Small tables with named rows and columns. After each table, cells are looked up by row and column.

Purol:
|  | Buvu | Nopigos | Ronanud | Fazavev | Tiz | Pud | Vuli | Lemule |
|---|---|---|---|---|---|---|---|---|
| Zolerif | 51 | 43 | 54 | 53 | 57 | 52 | 55 | 57 |
| Mizezo | 65 | 49 | 26 | 36 | 53 | 44 | 72 | 44 |
| Burura | 33 | 47 | 41 | 52 | 70 | 37 | 22 | 32 |
| Rali | 34 | 39 | 45 | 55 | 70 | 22 | 37 | 36 |
| Mak | 41 | 45 | 60 | 37 | 44 | 89 | 27 | 44 |
| Gobozi | 43 | 27 | 69 | 32 | 48 | 52 | 16 | 35 |
| Vavo | 13 | 43 | 48 | 35 | 47 | 33 | 5 | 43 |
| Fam | 53 | 27 | 20 | 54 | 52 | 23 | 43 | 35 |
| Zal | 42 | 18 | 26 | 35 | 29 | 30 | 29 | 10 |
| Tata | 40 | 37 | 40 | 40 | 37 | 42 | 39 | 39 |

Nopigos of Zal: 18
Tiz of Rali: 70
Vuli of Mak: 27
Fazavev of Gobozi: 32
Fazavev of Zal: 35
Ronanud of Fam: 20
Nopigos of Gobozi: 27
Fazavev of Vavo: 35
Vuli of Burura: 22
Pud of Mizezo: 44
Pud of Gobozi: 52
Lemule of Zal: 10
Fazavev of Zolerif: 53
Buvu of Gobozi: 43
Fazavev of Mizezo: 36
Row with the largest Lemule: Zolerif

Lar:
	Zimugum	Poro	Tib	Vegilof	Nakanom	Lagurer	Rup	Vodutis	Berupu	Melin
Tutevi	-2.56	1.63	-0.19	-1.81	-2.44	5.35	2.57	-3.49	1.59	-3.31
Damazev	-4.20	3.00	-3.40	-2.73	-4.06	-2.71	-4.88	-1.82	-0.01	-3.45
Bonogi	0.56	-0.57	-2.70	2.59	0.12	0.30	-2.82	2.90	5.46	-3.26
Ruga	-3.20	-0.35	2.51	0.03	-4.94	-1.44	3.23	-1.17	4.43	-2.32
Rodesak	1.28	-0.02	-2.52	1.83	0.26	0.42	-3.90	2.42	5.36	-3.43
Mumekir	1.16	4.11	-5.07	0.65	-2.05	0.35	-1.55	0.53	4.06	-2.96
Dur	-5.06	-0.16	-1.72	-1.81	-0.46	5.89	-0.86	-2.73	-0.60	-4.03

Rup of Dur: -0.86
Vegilof of Rodesak: 1.83
Tib of Dur: -1.72
Lagurer of Bonogi: 0.30
Vegilof of Damazev: -2.73
Vodutis of Mumekir: 0.53
Lagurer of Damazev: -2.71
Vegilof of Ruga: 0.03
Poro of Damazev: 3.00
Nakanom of Dur: -0.46
Rup of Bonogi: -2.82
Nakanom of Tutevi: -2.44
Poro of Bonogi: -0.57
Vodutis of Dur: -2.73
Berupu of Rodesak: 5.36
Zimugum of Mumekir: 1.16
Berupu of Bonogi: 5.46
Poro of Dur: -0.16
Melin of Tutevi: -3.31
Berupu of Ruga: 4.43

Dek
         Zomoniz   Pez  Dopugud  Dotakub   Pom  Zifog  Lesid
Vunul       5061  4429     1811     4715  4071   1237   6280
Garevok     2450  4249     6015     2762  5037    788   3812
Tuz         4685  3438      535     4912  4604   2121   7111
Balar       4041  3140      301     4442  5012   2367   7119
Gugaka      3533  1314      134     2459  3691   5805   3493
Fuzikar     3561  4425     4695     3688  4457    529   4976
Rorazab     3396  5983     8503     4373  3926   2227   2172
Kur         4741  4988     6851     3147  5110   1456   2907
Vir         4072  4550     6348     4458  1896   6034    311
Lifiser     3874  3949     1019     4973  4118   1574   6897
Putukoz     3273  5992     8509     4394  3892   2259   2169
Ped         2429  5013     6856     4920  1996   5189    286
Guk         4967  5827     8092     3948  4528   1870   2398

Vir, Dotakub => 4458
Guk, Dotakub => 3948
Putukoz, Dopugud => 8509
Vunul, Dotakub => 4715
Ped, Dopugud => 6856
Ped, Zomoniz => 2429
Row with the largest Lesid: Balar

Ligikif =
,Litebi,Sinafuf,Gos,Neb,Pebev,Gar,Nem,Loluve
Koge,187,134,121,150,121,158,131,45
Setusob,148,154,121,136,120,133,122,43
Ded,166,157,172,179,106,219,142,180
Girod,94,143,124,108,157,80,132,129
Fop,106,126,107,99,167,60,133,96
Sugano,97,157,163,139,139,144,142,221
Soluni,86,139,121,101,165,67,134,137
Zabev,169,148,170,177,113,214,146,189
Nel,124,158,162,152,126,167,139,187

Nem of Soluni = 134
Gos of Zabev = 170
Pebev of Soluni = 165
Neb of Setusob = 136
Sinafuf of Zabev = 148
Neb of Sugano = 139
Loluve of Zabev = 189
Gar of Girod = 80
Sinafuf of Girod = 143
Nem of Zabev = 146
Loluve of Koge = 45

Manuf
         Zabireg    Sut
Mogule     -39.3  -59.1
Sor         -4.8   46.6
Sufa        33.7  -14.5
Dunapu     -38.7   62.4
Nononag    -29.7    9.1
Lub         -8.2   41.0
Tunep       11.5   39.0
Pep        -24.8  -30.6
Resamok     -1.4   -0.4
Vokepaz     53.4   48.7

Sut of Vokepaz = 48.7
Zabireg of Vokepaz = 53.4
Zabireg of Sufa = 33.7
Zabireg of Nononag = -29.7
Zabireg of Dunapu = -38.7
Zabireg of Resamok = -1.4
Sut of Dunapu = 62.4
Zabireg of Sor = -4.8
Zabireg of Tunep = 11.5
Sut of Nononag = 9.1
Sut of Sufa = -14.5

Kile
        Leteza   Zafo    Sal    Beze    Raz  Suped  Zaganis
Dorime   60.51  31.62  84.40  -25.60  72.32  -4.64     6.41
Ziti     38.18  26.38  42.73  -24.03  44.74  72.45    47.84
Zad      28.10  17.22  36.48  -83.01  40.13  79.66    42.36
Kep      29.18  62.89  37.69  -87.30  42.30  31.08    62.78
Gitas    58.13  48.06  66.12   28.99  63.32  23.76    30.19

Suped of Zad = 79.66
Zaganis of Zad = 42.36
Raz of Dorime = 72.32
Zaganis of Kep = 62.78
Zafo of Ziti = 26.38
Zaganis of Gitas = 30.19
Raz of Ziti = 44.74
Sal of Zad = 36.48
Suped of Kep = 31.08
Sal of Dorime = 84.40
Leteza of Ziti = 38.18
Zafo of Dorime = 31.62
Suped of Ziti = 72.45
Raz of Kep = 42.30
Leteza of Dorime = 60.51
Leteza of Kep = 29.18
Sal of Kep = 37.69
Leteza of Zad = 28.10
Zaganis of Dorime = 6.41

Semub:
	Pes	Dif	Regun	Libe	Sepala
Roturo	105	123	161	218	217
Potibeb	149	213	110	31	98
Ritem	89	173	150	204	167
Teg	177	165	203	68	131
Sosi	152	185	170	177	89
Fod	97	125	132	253	87
Rimurim	76	220	200	210	108
Dun	46	114	147	172	192
Kog	64	173	140	148	100

Dif of Fod is 125
Dif of Potibeb is 213
Regun of Fod is 132
Dif of Roturo is 123
Sepala of Fod is 87
Sepala of Teg is 131
Regun of Roturo is 161
Libe of Rimurim is 210
Sepala of Dun is 192
Dif of Rimurim is 220
Pes of Rimurim is 76
Libe of Teg is 68
Regun of Dun is 147
Pes of Teg is 177
Pes of Potibeb is 149
Dif of Sosi is 185
Libe of Sosi is 177

Fod.csv
,Febebag,Mosa,Zonapa,Bunutu
Kub,34,52,-40,-73
Vip,5,46,-31,-17
Mok,29,72,-15,27
Zifitod,78,52,-2,-17
Supos,29,52,-2,-29
Figu,29,52,31,-17
Sov,29,52,-2,27

What is the Bunutu of Mok in Fod? 27
What is the Bunutu of Kub in Fod? -73
What is the Zonapa of Sov in Fod? -2
What is the Mosa of Mok in Fod? 72
What is the Zonapa of Mok in Fod? -15
What is the Bunutu of Supos in Fod? -29
What is the Mosa of Figu in Fod? 52
What is the Mosa of Sov in Fod? 52
What is the Febebag of Zifitod in Fod? 78
What is the Zonapa of Vip in Fod? -31
What is the Zonapa of Supos in Fod? -2
What is the Mosa of Kub in Fod? 52
What is the Febebag of Supos in Fod? 29
What is the Febebag of Sov in Fod? 29

Kabeb.tsv
	Bomok	Setu	Lurezin	Tobus	Lodazo	Fimago	Fotovu	Gorov	Gamoro	Dazilo
Tete	96	149	124	139	49	198	139	133	23	76
Gof	163	226	18	130	143	23	176	33	205	113
Nozol	194	167	114	109	69	210	192	172	113	73
Nuvekaz	138	42	59	95	129	26	170	171	151	216
Lofe	45	166	58	48	130	50	173	89	181	191
Razogat	135	177	115	229	35	192	56	128	231	137
Rako	35	70	91	174	121	132	76	57	221	178
Sil	88	69	172	149	167	75	216	43	135	36
Tobo	188	236	66	63	70	91	28	177	58	157

Lurezin of Razogat: 115
Gorov of Gof: 33
Setu of Gof: 226
Bomok of Rako: 35
Gorov of Razogat: 128
Dazilo of Gof: 113
Lodazo of Sil: 167
Lurezin of Gof: 18
Dazilo of Tobo: 157
Dazilo of Rako: 178
Gorov of Tete: 133
Bomok of Tete: 96
Fotovu of Sil: 216
Fotovu of Lofe: 173
Lodazo of Tete: 49
Lurezin of Rako: 91
Dazilo of Tete: 76

Kozi
         Dugore  Resanel  Sev  Ravu  Pezola  Fepan  Lusevo  Nenir  Fik
Zizopa        3        1  -14   -78     -19      8     -62     14  -38
Bas         -21      -39  -15   -57     -18    -28     -27     12  -38
Sofud       -44       -8  -80   -38     -22     36      19    -13  -15
Porires      17      -45   -2   -41     -23    -71     -33      7  -41
Supa         -6      -32  -13    -4     -24    -26      -4    -87    7
Zegazug     -66       42   35   -36      -8     14     -12     30   -7
Vosez       -20        1   52     4      -3    -20     -38     58   -9
Ber          25      -64  -60   -23     -23      0      -7    -89  -12
Zepif         0        9   20   -21      -6      3      -9     26  -41
Panos       -30       35   -7   -28      -2    -21     -26      9  -35
Kevozo      -16      -34  -50    10     -20    -33      18    -44    6
Rul         -44       14   -5   -48     -42    -18     -29     16  -38

Ber, Resanel -> -64
Supa, Lusevo -> -4
Kevozo, Fik -> 6
Zegazug, Dugore -> -66
Zizopa, Fik -> -38
Bas, Pezola -> -18
Vosez, Dugore -> -20
Panos, Fik -> -35
Zegazug, Ravu -> -36
Rul, Pezola -> -42
Rul, Resanel -> 14
Sofud, Ravu -> -38
Porires, Resanel -> -45
Which row has the largest Fepan? Sofud

